Named turns come first, each shown by rows before and after it. Which turns, in which order, take the first row of each pair that follows to the second? Write the first one first, as in the answered first pair.
J446 (before => after):
[6,3,1,-1,0,-8,-13,-3,2,-2,0,3,3,6,5,1,3,1,0,2,-9,4,7,5,-1,9,-9,5,1] => [-4,-2,-6,0,5,8,-11,1,2,1,4,0,13,5,-3,-5,5,1,4,5,3,-3,-2,3,-1,4,-10,0,-5]
[-8,-3,-2,-8,-3,20,-13,-1,13,2,-5,-7,15,-5,-3,12,5,5,1,-5,-1,9,-8,7,8,-12,5,1,-2] => [-7,5,3,-12,-10,15,1,-3,17,2,-3,-8,11,-14,2,7,7,5,-2,-6,-3,18,-4,2,-5,-10,13,-3,6]
[-19,-10,2,-4,0,4,-2,3,8,2,-8,-10,12,-12,4,0,-4,1,-7,8,15,8,-1,4,-12,-9,8,-1,2] => [-11,-6,7,-5,-7,-10,0,-5,7,2,-14,-6,6,-10,14,8,-3,3,-12,8,1,12,8,4,-8,-8,7,0,7]
[2,0,-9,7,7,-5,-3,-1,9,3,11,0,19,-11,0,0,-3,9,26,-5,-2,-7,6,-3,4,0,1,7,-4] => [6,3,-5,3,0,-14,4,-3,12,5,12,0,16,-12,0,-1,-1,7,24,-8,-8,-3,11,-6,-2,3,3,4,2]
J494 (before => after):
[10,-18,-14,7,-9,6,-5,3,14,8,1,-8,-7,10,24,-10,-1,12,0,3,-2,10,-8,0,-19,5,-1,-7,8] => [12,-18,-15,8,-9,8,-3,2,13,8,1,-7,-5,8,21,-14,-1,12,1,3,-4,6,-10,0,-21,5,-2,-8,5]
[11,-10,2,1,15,-18,-14,-21,-10,0,-18,-2,-7,19,19,14,-21,-7,-25,5,-10,10,24,5,20,-4,-21,8,-14] => [4,10,19,-16,-15,-18,6,-18,5,-3,-26,-15,-3,-3,24,15,-10,-7,-29,7,-9,30,12,11,3,-14,4,9,9]
[20,8,3,-4,0,-7,4,-2,11,-2,-2,5,-3,2,-6,11,0,4,6,-5,-2,-9,10,0,2,2,-5,-3,7] => [18,12,4,-7,-2,-7,12,-1,9,-6,0,2,-3,-1,-7,6,3,3,7,-4,1,-6,10,-1,-3,1,-3,-6,9]
J167 (before => after):
[-8,-3,0,4,1,-13,-3,-3,-5,5,14,0,5,11,-2,-13,16,1,12,-2,11,-12,2,-15,-1,6,-6,-5,11] => [-12,-3,-1,-2,-5,-8,-10,-3,3,2,11,0,10,9,-4,-3,24,4,11,-2,10,-9,-4,-9,2,-1,0,-1,16]
[-3,8,-4,8,9,0,10,4,-14,9,12,13,-5,1,-1,-11,6,-11,6,-8,-4,-14,2,-19,2,15,-14,-11,-13] => [-9,9,-4,-1,1,14,4,13,-2,8,10,10,5,2,-8,-7,15,-9,15,-7,3,-15,-12,-15,6,9,-3,-9,-6]
[-8,-12,-7,18,4,-1,-4,6,6,1,25,8,26,25,-3,-8,-10,4,15,19,8,-12,1,9,32,1,-5,-13,-18] => [-10,-13,-6,11,-3,3,-12,12,13,4,20,6,35,26,-2,0,-4,3,12,19,9,-9,-4,13,33,-3,-1,-11,-15]
J845 (before => after):
[-6,-6,-5,-16,-8,13,-3,8,12,-2,-1,12,11,0,1,7,4,-4,-1,-1,0,1,-14,4,5,-9,6,-2,20] => [-1,-3,3,-14,-13,10,1,7,10,1,1,13,5,3,0,5,5,-5,3,-6,-3,-1,-16,-1,4,-3,7,-1,24]
[-3,11,0,2,-7,1,18,4,14,-1,1,-13,2,-17,-10,-1,1,0,-6,1,14,15,-13,2,-8,-13,15,-3,7] => [-4,8,-2,2,-8,4,12,3,10,1,3,-13,7,-17,-11,5,1,4,-8,3,17,15,-12,5,-7,-16,13,-1,2]
[-11,1,-10,-5,12,14,-3,3,-11,7,2,-10,-4,-3,-7,-7,-5,-6,-10,9,19,-5,16,8,-4,1,-2,-11,-23] => [-9,-2,-12,-4,13,17,-8,8,-8,10,0,-8,-2,2,-13,-5,-2,-4,-5,8,21,-10,10,6,1,4,-1,-10,-24]
J706 (before => after):
[-8,-6,-10,-3,0,13,7,11,-1,6,4,-11,7,1,-13,-9,8,0,9,-2,19,-9,-16,-3,-1,-3,2,-7,-5] => [2,-4,-3,-3,-3,-15,11,-7,-14,0,-10,-9,-12,-3,12,-1,-13,4,-17,4,2,7,12,3,-6,-4,-7,-5,-12]
[-2,11,12,-15,-12,-5,-4,-12,0,-13,-18,-17,-4,-18,16,12,-8,10,-24,11,-4,21,12,17,-8,-13,13,9,-1] => [4,5,1,-18,-12,15,-30,4,18,-6,-12,-7,13,4,1,25,12,8,3,2,-1,-2,-16,19,12,-9,18,17,10]
[-13,0,-9,-11,-11,-2,0,-9,5,-6,4,-2,6,8,8,1,-8,1,-3,-9,-13,19,15,7,7,7,19,3,8] => [-16,0,-12,-12,-12,10,-5,-3,7,-6,9,-6,15,9,-2,-1,-1,-1,9,-10,-3,10,5,4,9,10,24,2,11]

(2 to 3 turns a pair)
[9,-3,5,10,5,-21,9,-15,-18,-5,-1,5,-15,-5,13,-10,-16,-1,-14,1,-13,8,26,-6,-9,3,-14,-6,-9] => [0,-2,4,-4,-9,18,-11,13,17,1,9,8,14,1,-15,-1,21,-3,22,-6,5,-8,-21,-3,5,1,16,-4,16] | J494, J706, J494
[-23,6,5,-2,-12,23,5,-2,1,1,7,-7,0,-3,-13,-17,1,1,10,-3,7,-4,-15,1,-15,2,16,-6,5] => [-14,15,16,-2,-17,5,12,-13,-1,0,1,-3,-11,-10,1,-14,-4,2,0,-5,-8,6,-1,-1,-22,12,17,-6,13] | J446, J706, J706
[10,-10,-4,11,21,1,-15,-6,-4,8,7,10,-1,18,5,10,-18,-6,13,-1,-1,-9,7,-6,14,7,-19,10,-5] => [4,11,14,-12,-11,-6,13,-13,9,3,-10,-6,1,-14,18,9,-11,2,-4,1,-6,27,9,4,-9,-7,11,9,16] | J494, J706, J706
[-12,-11,-2,-4,5,3,-20,-8,-4,-8,-12,-6,3,15,-2,11,-16,9,-16,11,-1,1,15,20,19,-28,-15,8,-13] => [-22,-4,-3,-8,-3,23,-14,6,11,-9,-7,-11,14,3,-18,6,1,11,-3,8,14,-5,-7,19,14,-31,2,6,-3] | J706, J494
[1,6,-3,-13,-2,1,-7,3,-1,-12,-13,-7,-4,3,13,15,4,-7,-15,11,-9,22,-2,21,15,2,-6,8,-1] => [0,-3,-11,-6,9,17,-14,15,-1,-3,2,4,2,14,-3,4,13,-13,11,1,-2,-1,-22,8,18,15,-11,2,-1] | J167, J706
[2,6,7,-10,-9,-1,-4,3,5,-1,13,10,6,2,-3,-2,8,5,13,-5,-1,-3,-11,-5,-4,11,8,-1,11] => [1,-2,-1,-6,1,-9,-15,-12,-8,-3,0,3,0,2,9,8,-14,7,-13,6,-1,7,8,11,0,-3,-4,5,-9] | J706, J845, J446
[6,3,5,6,7,-22,15,-9,-11,-5,-2,2,-16,-7,14,-7,-12,-1,-12,0,-11,5,23,-2,-13,7,-10,-3,-4] => [12,8,9,-5,-6,-24,5,-12,2,-5,-9,4,-15,-4,16,8,-7,3,-14,-2,-18,19,17,3,-6,-1,2,5,5] | J494, J494
